In the rows, 128 means zero.
D: rows in 3 groups, each row roughly a mix of its group's directions
D (89 x 12)
[[162  96 139 153 103 115 132 118 103 102 154 104]
 [ 97 130 125  95 169 137 172 136 123 142 116 117]
 [136 111 135 137 121 121 167  89  86 113 134 101]
 [165 135 138 158  85 128  94 113 115 111 136 142]
 [ 85 104 111 118 138 118 135  99 161 165 124 125]
 [115 102 114 133 110 125 116 128 189 148 116 152]
 [168 146 136 143  88 118  82 124 131 128 140 140]
 [173 139 122 129 139 121 101 165 101 101 131 107]
 [165 136 138 152  99 121  73 141 131 121 137 136]
 [169 104 148 139  93 140 134 144 132 142 146 165]
 [124 128 118  87 138 120 131 164 172 150 150 140]
 [126 155 123 149 120 126  94 114 123 127  83 169]
 [137 152 149 152 150 107  84 152 128 140 100 112]
 [ 83 121 139 151 121 143 147  84 151 149 125 136]
 [142 113 130 168 111 112 103 100  90 108 117 108]
 [120 133 114  68 113 106 155 135 110 144 143 143]
 [134 164 121 100 110 121 129  92  91 141 109 154]
 [183 124 120 135 128 157 122 162 124 104 150 135]
 [139 127 146 141 109 163 136 115  97  93 136 169]
 [111 116 119  89 100 115 172  99 126 146 143 136]
 [107 117 134 122 128 135 134 114 167 152  94 175]
 [116 110 107 112 123 132 125 162 177 129 147 164]
 [118 105 151 131  85 123 145 104 127 147 131 174]
 [ 75 133 104 142 156 144 132 160 125 128 121 153]
 [ 88 115 121 145 158 118 137 101 118 133  95  93]
 [176 134 111 117 141 139 133 165 131 116 147  90]
 [114 108 124 107 135 127 124 154 185 153 120 154]
 [101 134 112 102  98 112 161 100 107 140 159 117]
 [130 101 122 106 117 110 170 121 158 134 169 115]
 [128 156 147 117 144 122 155 131 110 127 120  68]
 [130 127 137 153 119 160 159 102  85  98 119 138]
 [181 146 158 128 115 133 139 142 103 110 134  99]
 [165 167 139 124  94 122  96 109 104 135 126 143]
 [112 145 154 166 160 164 120 140 103 118 110 140]
 [143 126 131  87 153 123 140 176 117 127 157 108]
 [163 148 142 132 114 147 145 160  92  93 141 131]
 [143 156 135 147 100 146 115  97  91 114 109 156]
 [152 140 122  98 147 117 117 180 106 116 148 110]
 [ 77 127 132 101 130 129 159 122 148 162 148 136]
 [152 129 129 149 119 115  75 153 135 123 121 167]
 [174 134 148 150  96 135  95 145 128 112 151 138]
 [150 126 105 118 134  92 101 160 161 151 130 104]
 [110 131 148 161 166 154 134 164 129 158 115 124]
 [133  97 111 103 123 146 168  95 147 140 152 109]
 [173 100 120 155  98 126 123  98 135 106 107 126]
 [ 97  93 110 134 128 133 118 100 158 150 128 167]
 [108 117  94  92 118 111 133 133 165 144 140 163]
 [120  97  94  97 118 132 156  94 153 133 151 124]
 [141 163 148 150 159 131 101 150 107 109 107 101]
 [129 100 119  85 138 111 168 150 136 134 160 119]
 [108 129 121  71 122 114 161 131 128 153 137 153]
 [125 109 136 107 147 138 191 130 112 121 148 108]
 [115 115 123 150 117 127  92 129 134 126 121 191]
 [112 137 145 158 153 174 145 156 103 119 123 147]
 [159 129 134 112 152 127 135 162  98 110 153  90]
 [135 118 159 157 157 153 149 117 113 113 144  86]
 [160 124 109 142 147 125  74 158 152 128 128 133]
 [126 135 126 121 105 122 133  91 123 136  86 177]
 [103 125 165 153 128 138 117  79 118 133 106 152]
 [144 169 136 134 113 153  90 139 122 126 112 168]
 [152 115 129 112 100 137 158 141 153 119 176 151]
 [168 134 122 109  85 112 115 119  99 122 146 156]
 [159 132 115 103 119 146 170 143 112 103 156 104]
 [104 122 129 102 162 133 180 122 106 134 120 104]
 [156 118  87 125 132 121  90 162 153 119 141 143]
 [ 78 143 134 135 156 105 120 129 135 156 100 106]
 [140 164 136 126 129 159 108 146  96 119 106 168]
 [183 114 113 150 105 120 105 127 121  96 117 114]
 [104 110 122 143  94 128 147  77 152 143 121 141]
 [ 78 132 149 123 126 128 169  94 113 142 117 121]
 [105 122 137 127 163 143 173 115  97 123 111 100]
 [174 106 107 141 102 116 113 136 128 101 143  94]
 [142 114 140 164 127 130 122 114  75 101 114 104]
 [100 138 121 150  95 126 130  75 127 138 109 153]
 [169 102 117 141 118 142 111 163 149 136 147 161]
 [182 134 162 143  98 135 123 143 108 115 135 143]
 [ 94 115 139 142 114 140 160  75 141 146 124 137]
 [148 159 140 152 106 128  74 128 154 139 123 134]
 [ 99 122 116  87 129 116 134 158 163 157 146 143]
 [ 97 129 117  91 155 143 179 128 118 135 119 140]
 [151 127 158 162 133 122 119 115 104 121 128  75]
 [119 170 115 101 131 122  97 122 116 154  96 157]
 [109 120 131  79 129 122 175 128 120 147 157 124]
 [174 128 128 146 144 129  90 163 128 102 111 123]
 [126 123 154 113 168 144 157 150 115 127 159  94]
 [ 95 126 144 136  95 127 144 117 106 124 124 183]
 [111 100 147 124 116 127 143  71 146 158 124 130]
 [151 134 127 155  93 126  79 134 153 121 138 152]
 [144 118 138 176 117 142 119  88 131 113  93 137]]
one row of each group, then the others: which group is each in?
[134 157 106 112  96 105 127 107  78 119 125 138] -> (9)
[100 162 121 137 137 152 116 109 115 131  83 159] -> (37)
[ 87 117 133 112 121 120 153  71 132 142 121 122] -> (61)

[152 117 116 157  92 123 114  90 133 113  94 145] -> (9)
[108 135 116  80 156 135 142 166 144 145 127 150] -> (37)
[ 91 119 116 107 150 134 178 117 158 142 131 122] -> (37)
[140 119 124 175  93 130 100 103 114 101 121 146] -> (37)
[161 126 100  97  96 117 150 154 126 108 158 127] -> (61)
[164 122 137 117 103 130 154 116  79 107 151 134] -> (37)
[153 117 161 145 100 157 138 113 106 114 136 168] -> (61)
[ 93 127 111 111 140 106 154  84 128 150 108 109] -> (37)
[149 120 136 118 162 134 119 182 137 120 150 100] -> (9)
